(in the rows, 128 means zero)
Each path below is one point turned by a fixed rotation once a step. After each direction that follows a path, write how fast that rotation turns it, in degrees a step (0 if it stays still).
Each turn is a multiple of 5 degrees from 10 to 175, or 0.
Each row of a path follows its step; steps can be skipped.
path 1
step 2: [128 118 128 115 125 137 133 128 137 121 125 126 129 128 131 138 125 120
 126 139 132 122 123 132 121 124 126 130 126 128 126 133 129 130 127 127
 128 134 129 129 128 124 137 128 138 128 122 126 129 130 138 125 134 125
 123 137 138 125 127 140 128 131]
step 17: [128 134 124 131 124 121 124 133 116 132 131 132 140 127 130 141 129 129
 137 123 131 125 130 125 123 132 135 128 126 126 142 130 130 129 119 130
 136 121 135 134 128 130 134 133 132 130 131 129 123 123 130 130 124 118
 133 133 122 125 123 138 126 128]
step 20: [125 118 127 131 124 131 134 126 141 129 116 131 129 127 129 132 123 120
 133 136 126 133 123 130 124 129 139 131 121 128 129 124 121 123 124 131
 134 123 139 125 126 129 133 129 137 136 119 126 129 133 124 139 133 124
 129 132 136 128 133 131 128 131]
step 23: [132 128 130 126 136 118 127 131 124 127 125 131 128 128 138 123 124 131
 123 128 126 136 133 130 124 128 139 123 124 116 140 132 130 113 119 122
 130 123 128 130 118 125 128 125 125 127 124 121 124 125 131 126 126 128
 128 136 119 124 126 135 124 132]
step 24: [126 134 135 126 129 120 130 130 124 131 129 144 135 125 126 128 132 125
 125 122 131 123 136 125 133 130 125 129 133 136 141 130 120 127 134 129
 125 132 128 122 131 131 127 131 136 134 136 138 125 139 130 128 125 120
 127 119 128 122 132 132 134 127]
step 25: [131 120 121 129 124 132 111 122 124 116 123 134 119 120 121 131 134 127
 127 127 123 120 125 133 125 127 128 131 138 127 131 132 131 123 128 132
 131 131 125 126 132 129 127 127 131 128 124 124 119 121 127 121 123 127
 121 130 129 130 118 137 133 133]
step 28: [131 134 129 125 128 137 131 120 131 124 129 129 129 133 130 136 125 130
 137 129 133 138 128 129 131 128 138 130 133 130 125 128 136 132 123 135
 131 144 142 127 129 137 125 132 129 125 135 127 126 129 124 127 132 124
 124 134 128 125 114 129 122 125]
step 34: [128 141 129 134 134 131 121 127 130 122 118 125 139 134 133 135 132 128
 138 127 125 128 133 125 130 121 130 134 143 128 139 130 126 125 123 133
 124 132 135 134 128 134 129 126 131 125 126 129 131 132 135 129 131 127
 126 134 119 136 126 136 128 130]
step 36: [120 133 124 130 122 131 125 123 119 126 131 141 130 121 115 126 127 120
 128 130 130 132 134 131 127 139 137 126 137 135 132 130 127 130 130 132
 130 124 127 131 132 130 126 135 126 122 130 132 132 128 135 128 126 114
 140 121 131 130 124 127 127 133]
Directions:
[128 130 128 130 128 128 127 126 127 129 129 130 129 129 128 126 130 130
 131 127 128 125 130 129 128 127 128 127 128 130 127 130 125 127 128 131
 130 128 128 130 130 126 129 128 127 127 128 127 127 127 128 129 127 128
 127 128 125 127 129 131 127 130]
40
[128 128 125 129 126 129 128 128 127 128 130 124 127 128 129 127 128 125
 128 127 129 127 129 130 126 127 128 126 129 126 130 130 127 128 128 127
 127 128 128 128 127 128 127 130 127 127 126 130 129 126 130 125 128 129
 128 130 128 125 128 128 129 131]
170
path 2
step 2: [120 137 116 128 115 133 124 132 130 126 136 139 124 123 130 131 127 130
 122 122 126 128 126 131 133 126 137 135 138 125 126 131 127 130 128 123
 132 119 128 138 125 133 137 122 125 125 130 128 126 129 123 122 125 120
 131 123 131 124 130 131 122 142]
step 3: [135 127 130 126 115 130 131 133 128 122 126 120 132 133 123 126 131 143
 134 119 126 132 138 131 131 132 136 120 128 121 125 136 122 127 121 127
 136 127 125 132 122 131 126 127 135 128 131 123 120 131 120 124 133 131
 125 128 132 131 141 133 124 124]
step 6: [123 130 123 125 119 129 129 129 138 132 125 131 142 121 117 136 122 134
 135 137 129 135 125 136 128 143 138 133 122 131 133 132 127 127 131 128
 128 128 129 127 130 130 131 122 122 131 133 134 125 130 123 124 140 123
 126 126 128 124 134 134 130 129]
step 12: [139 126 128 137 132 131 133 127 132 135 133 132 124 130 125 130 131 139
 126 131 130 135 124 128 129 129 138 120 131 125 130 122 109 131 132 126
 123 139 118 135 126 130 125 124 126 117 131 131 134 122 126 132 125 135
 128 128 133 134 128 127 127 129]
step 13: [125 131 125 123 131 127 135 114 141 128 133 121 125 132 128 128 132 122
 126 136 119 127 129 129 130 131 120 125 122 135 132 120 123 125 130 128
 137 128 119 133 141 133 131 124 133 128 127 127 127 125 127 120 129 134
 132 129 132 128 139 120 121 132]
step 19: [124 132 130 127 121 131 130 125 130 129 115 132 127 121 128 125 124 136
 135 118 127 126 131 129 132 118 126 120 129 127 127 135 123 132 132 124
 123 129 120 133 123 115 129 121 137 139 122 131 122 128 125 122 133 128
 128 124 127 140 137 125 128 131]
step 32: [133 129 119 126 129 127 128 120 132 120 121 125 142 132 124 126 124 131
 129 136 127 119 121 132 127 133 133 126 132 124 137 121 129 134 129 137
 120 130 128 130 133 137 130 124 137 135 123 126 131 133 129 119 125 130
 132 131 126 130 123 117 131 136]
step 33: [127 127 126 136 123 119 123 129 140 120 121 130 128 133 120 138 128 122
 129 135 121 122 124 130 129 119 134 133 137 128 127 124 129 123 132 132
 132 129 127 132 121 126 129 132 124 124 120 133 122 134 122 139 121 125
 135 122 124 135 132 125 119 127]
step 43: [130 130 125 126 114 141 132 131 120 128 135 127 134 129 127 137 131 138
 132 132 130 132 131 131 131 129 126 137 131 126 129 128 126 120 125 137
 131 136 128 124 134 136 130 122 126 119 129 119 133 132 124 141 126 132
 123 131 131 124 136 134 126 133]
Directions:
[131 128 128 130 128 132 128 128 127 132 125 128 127 128 129 127 126 127
 128 126 127 127 129 129 127 127 127 127 129 127 126 127 128 128 129 126
 126 128 128 129 129 126 128 127 129 127 129 128 129 127 127 130 129 130
 128 128 127 129 127 127 129 125]
95
[127 127 129 128 129 126 126 127 131 131 127 130 127 129 130 126 127 128
 126 129 128 126 127 127 128 128 130 130 127 128 130 126 127 129 129 130
 128 130 127 128 130 129 126 131 128 127 127 125 130 128 128 129 128 129
 129 130 128 129 130 127 128 127]
20
[128 128 129 127 129 128 130 130 130 127 129 128 129 127 127 127 127 127
 128 125 130 127 128 130 130 128 129 125 128 129 129 127 127 127 129 127
 128 128 126 127 128 130 127 126 126 129 131 128 128 128 126 130 131 128
 127 130 129 128 130 126 129 128]
115
[128 128 130 127 128 128 129 126 128 126 126 128 129 129 130 129 126 128
 127 128 127 127 129 126 126 129 130 125 125 127 128 127 127 127 129 128
 129 130 128 128 129 127 128 126 129 128 128 129 126 128 130 124 129 130
 127 130 127 128 129 129 128 128]
115
[126 128 129 129 128 127 129 127 128 129 130 131 128 127 128 129 130 127
 128 129 130 127 127 125 130 126 126 128 128 126 127 127 126 129 130 128
 126 130 129 128 126 128 126 128 128 129 127 132 127 127 127 129 127 129
 128 128 126 128 130 128 128 128]
100
path 3
step 5: [134 125 125 132 135 131 126 133 134 123 125 135 124 139 135 120 131 135
 132 124 120 127 132 117 130 126 116 132 131 138 127 140 128 129 131 128
 125 124 126 134 126 126 125 128 136 128 139 126 125 123 130 123 139 126
 129 126 129 128 137 124 116 137]
step 6: [132 132 125 140 121 131 124 133 136 128 126 129 134 130 133 128 136 128
 129 133 117 133 128 136 129 122 124 136 129 124 130 120 128 127 126 123
 125 121 123 129 131 136 140 142 125 128 130 133 127 137 119 136 118 139
 132 126 118 134 133 130 125 127]
step 13: [113 124 128 129 134 124 125 133 133 132 127 138 127 133 131 127 128 126
 134 135 131 142 127 134 123 131 126 127 131 128 119 121 125 131 129 130
 127 121 128 121 121 139 129 125 133 126 123 134 122 116 143 129 138 125
 126 124 129 117 132 125 128 129]
step 21: [124 136 124 126 129 129 126 137 132 124 124 122 131 123 130 129 134 137
 125 131 114 136 122 129 123 125 134 124 140 126 128 142 115 125 132 125
 122 120 124 128 131 125 129 129 129 127 134 138 131 133 138 134 130 129
 130 128 132 133 141 131 122 124]
step 26: [131 123 131 118 140 135 131 141 125 129 127 123 129 133 129 126 128 128
 132 135 137 138 136 128 126 119 128 127 124 134 130 139 132 126 129 136
 127 140 130 135 129 124 122 124 135 124 130 137 141 133 125 122 125 136
 126 129 130 135 121 122 123 127]
step 33: [118 125 136 131 125 125 129 124 130 119 129 123 124 131 128 149 121 127
 124 125 129 125 126 128 120 128 127 122 128 118 126 130 136 123 124 129
 125 130 134 138 127 131 125 132 130 137 123 121 131 136 126 120 127 133
 136 124 124 128 124 142 137 127]
step 35: [131 128 128 125 123 126 136 123 140 124 139 133 129 117 129 125 129 120
 121 125 127 127 127 117 124 122 129 124 127 124 131 128 131 121 128 135
 128 121 136 134 121 126 127 122 131 123 124 127 142 128 115 129 138 140
 130 123 129 120 130 134 125 130]
step 37: [138 115 130 128 125 130 127 132 135 129 131 132 133 126 128 124 127 130
 132 134 120 124 124 123 124 125 129 132 129 121 143 130 125 133 131 120
 121 123 133 131 134 128 128 126 138 135 122 125 122 139 126 132 132 134
 129 120 123 127 141 127 113 124]
step 42: [130 125 129 128 132 132 127 119 123 133 132 124 129 131 123 132 116 129
 133 133 129 133 131 137 125 125 122 132 135 123 133 138 120 126 128 129
 127 131 123 130 123 125 116 132 127 137 131 141 135 118 123 132 116 126
 126 119 131 135 136 138 124 129]
Directions:
[130 126 128 127 127 126 126 127 128 126 128 130 129 127 128 128 128 130
 126 125 129 129 125 129 127 126 127 127 131 127 128 130 128 130 128 125
 129 128 127 129 128 128 129 128 125 130 128 127 129 128 125 127 127 129
 127 126 125 127 128 129 130 127]
170
[127 128 128 128 129 130 130 128 128 129 130 125 129 128 129 130 128 130
 129 130 127 128 129 130 126 127 126 130 128 129 126 128 126 128 128 126
 126 129 127 128 130 127 132 127 129 130 127 126 129 128 128 127 126 127
 129 126 127 125 128 128 126 127]
70
[126 129 131 129 131 126 129 126 129 129 130 127 127 125 125 127 129 130
 127 127 126 129 128 127 126 130 127 129 130 128 128 129 129 130 128 128
 130 127 130 129 126 130 129 131 130 130 128 129 128 127 129 129 129 127
 130 129 128 129 129 128 128 128]
175
[129 128 127 129 129 130 128 130 127 127 128 126 127 125 129 130 127 129
 129 126 129 129 127 129 127 129 132 126 128 127 126 127 128 132 128 129
 128 129 126 129 128 129 129 130 129 128 130 129 127 129 125 128 130 128
 126 128 129 129 128 126 127 126]
145
